rotation steps, each row followed by its count of steps
The counts run from 0 to 790.
[186 163 112 113 158  90  84 109 115 137 132 141  98 121 136 103 133  80
 120 135  98 146 133 122 159 125 116  98 107 172  97 146 137 113  85 179
  84 109 140 156 116]
237
[103 115 140 102 126 133 105 126 140 165 171 118 102  93  95 116 183 128
 135 128 102 126 132 104 115 132 101 127 162 163 106 147  73 112 105 138
  46 168 112 140 133]
359
[164 171 153 125 164  98 143 100 119 157 119 123 147  73 136  98 143 107
 111 176  94 139  99 105 141 143 117  76 130 152 126 125 105 100  79 167
  84 114 139 144 136]
64
[133 121 133 137 152 120 174 151 141 155 144 111 163  89  78 131 115  81
 110 135  81 106 104 144 166 149 125  97 128 155 111 129  72 125 128 159
  96 156  92 162 171]
305
[116  99 141 122 136 101 131 121 140 174 123 120 115  87  92 122 144  94
 146 139  99 131 140 105 161 147 117 111 144 162 151 135 103  87 155 163
  84 160  76 188 158]
503
[160 135  98 156 189 106 120  83 149 132 129 126 116 109 111 111 142  95
 135 124  90 134 161 124 106 133 143 129 122 152  97 164  87 115  80 135
  57 120 153 127 116]
780
[181 171 125 124 158 129 102 119 123 142 157 128 110  92 121 128 176  94
  95 107 141 130 144 124 107 101 137  94 171 144 122 173  81 115 116 133
  70 133 151 121 141]
191
[127 160 154 128 107 117  98 130 117 152 128 116 120  77 107 158 153  74
 169 105 136 123 183  92 110 100 121 144 147 158 137 151  84 122 116 132
  72 141 115 178 123]
342
[126 131 140 126 137 101 139 113 119 169 145 102 153  66 121 124 174 135
 135 138 103 108 164 109 130 118 120 106 132 136 126 149  68  82  92 128
  59 124 154 131 141]
556
[109 153 153 125 113 119 103 128 112 164 171  95 122  83 122 127 175  92
 135 127 135 118 139  86 110 111 132 139 152 172 109 130  91 111 113 156
  53 160 106 152 119]
525
[158 150 140 140 153  94 158 102 103 156 135  96 148  80 102 128 153  47
 132  98 133 125 156 140 146 134 143  97 130 136 146 163 121  98 127 166
 104 154  83 148 137]
322
[155  97 125  89 149 112  76 130 122 155 147 138 116 119 117 122 144 104
 136 119  88 149 149 159 165 109  91  88 112 180  87 122  96  97 121 172
  74 103 110 168 129]
759
[147 144 140 110 104 118  89 101 119 186 136 113 146  83 125 131 172  97
 123 131 134 139 118 120 120 115  81 105 127 148 102 129  92 103  65 164
  70 123 117 141 121]
742
[142 121  99  99 124  97  84 133 117 160 127 130 114 113 126 117 177  96
 114 113 126  94 160  88 140 104 105 121 137 144 115 145  67 109 117 120
  64 145 150 165 152]
377
[143 155 132 150 153 118 157 117 129 138 108 113 158  85  91 135 172  69
 118 113 144  91 110 111 110 133 149 110 140 150 124 141  70 126 117 148
  68 136 101 140 127]
149
[119 133 110 118 137 117 122 150 125 128 136 119 109 117  76 138 180  79
 132  99 134 125 140 126 136 141 117 123 133 163 140 143  74  98 157 153
  88 178  59 171 124]
325
[186 110 102 105 156 102 120 129 111 154 138 148 128 110 120 114 150 102
 113 114  92 151 144 143 172 128 101  77 149 146 119 168  81 100 116 153
  98 119 158 158 203]
213
[144 171 155 127 123 116 122 120 122 163 129  95 119  77 136 135 146  73
 145 111 133 147 141  86 108 124 116 151 171 167 124 146  94 132 101 152
  79 161 114 144 122]
691
[149 171 123 105 166 103  78 126 114 132 144 135 103 108 116 136 146 120
 121 121 119 152 199  77 127 130 118 104 139 186 142 149 111 119  97 166
 107 126 164 155 148]
43
[160  96 122  95 157 105 105 117 125 157 172 134 112 109 122  92 166 124
  94 154 105 149 123 120 145 144 110  65 168 153 113 160 106 106 112 167
  77 130 131 135 161]
30
[167 128 119  95 149  87 128 140 119 153 111 117 122  84 153 126 160 103
 118  83 134 127 140 120 160 109 111 116 156 134 115 141  52 123 101 133
  82 128 166 141 180]
551
[187 186 126  97 175 127  97 104 124 114 127 125 147 100 123 126 164 101
 108 170 117 137 128 118 111 122 119 104 127 143 116 123  73 139  95 153
  83 105 141 149 121]
242
[161 174 147 104 142 109 136 135 105 130 126  97 124  86 132 135 142  44
 146 112 107 126 125 114 129 116 139 159 159 137 132 178  73 150 130 139
  83 148 114 168 150]
683
[132 110 137 112 128 102  80 107 142 195 140 120 102  84 123 110 176 125
  93 148 147 125 144  95 137 127 118 105 154 167 114 125 103 115 110 163
  55 146 135 141 142]
370
[143 160 157 115 149 104 105  94 147 152 139 126 126  86 119 104 115 103
 117 180  94 134 122 101 101 139  81  97 111 182  99 129 103 157 107 159
  89 138 109 141 138]
444
[184 132 118 142 194  88 131  94 111 110 131 126 137 124 137 127 121  76
 103 128 104 149 164 123 115 153 111  79 118 159 112 144 109 127 140 185
 103 136 116 140 157]
620
[100 151 125 109 157 124 123 145 151 125 130 110 108 100  70 136 164 104
 132 137 116 126 105 103 137 166 129 141 129 169 141 127  76 122 123 166
  94 155  73 168 129]
491
[129 156 138 101 159 131 107 163 138 108 122 126 111 116 100 155 155  77
 141 111 119 154 137 112 136 138 118 139 142 188 147 136  73 134 167 166
 102 168  92 183 133]
674
[144 142 104 114 194 113 108 131 144 105 145 151 119 130  81 122 154 116
  95 157  99 138 156 107 104 148  89 104 108 171 134 126  63 137 154 150
  89 162 114 147 139]
623
[172 152 106 126 197 111 153 131 140 123 136 112 122 102  87 115 142  66
 111 116 113 141 149 138 169 162 152 108 135 172 145 156 104 104 129 169
 132 158 105 139 132]
655
[126 138 161 137 161 100 127 115 106 132 127 144 132  95 142 126 109  89
 131 151  71 142 121  97 109 147  86 110  88 191 115 106  85 129 161 171
  89 147 110 163 131]
96
[133 168 139 122 161 115 139 147 142 159 124 128 136  96 101 116 134  86
  89 150 116  96  96 108 131 128 122  93 107 188 138 116  84 138 158 153
  95 175  86 156 141]
479
[145 119  99  91 149 135  85 118 126 123 117 133 142 114 120 110 171 113
 135 158  89 138 135 105 119 140  75 104 119 171 122 107  56 116 111 137
  86 134 127 164 105]
417
[158 128  97 106 164 114 110 119 113 116 113 135 127 112 111 133 175 102
 134  96 101 134 192 153 128 108  94 120 113 131 125 161  56  85 130 131
  87 124 144 165 121]
756
[178 141 129 148 171 103 125 102 120 151 147 123 132  84 135 119 160  88
 122 108 125 161 161 106 116 142 132  93 163 153 121 171 103  95  93 151
  88 135 164 107 135]
24
[165 121 117 132 157 145 102 130 140 146 127 144 126 113  97 120 124  98
 119 163  70 164 116 145 154 157  90 105  99 182 125 117 106 102 125 177
  97 142 136 172 146]
255
[135 125 150  98 124  95 127 121  92 161 177  91 124  92 137 122 147  83
 120 109 119 159 146 125 147 148  92 103 154 137 111 142 108 107 119 178
  92 158  83 145 174]
701
[154 145 115 140 163  93 104 146 124 159 104 169  95 109 114 131 163 127
 109 103 119 112 142 112 146 115 109 109 111 174 127 158  90  89 130 140
  73 137 173 164 160]
388
[160 152 121 101 175  81 158 133 119 128 110 142 132 100 108 108 108  76
 123 113  86 136 123 138 165 141  97  89 142 178 124 162  80 146 128 152
 118 149 105 149 176]
643
[141 126 125  97 160  83 128 141  95 140 155 106 100  99 132 136 153 102
 111  91 112 117 166 116 182 113 123 125 132 131 114 148  63 113 122 145
  79 124 131 176 178]
717
[121 109 142  97 132 120 103 141 135 160 123 133 115  98  94 132 162 103
 119 123 133 118 114 111 145 123 112 114 146 169 139 119  61 121 176 143
  70 164  70 180 151]
336
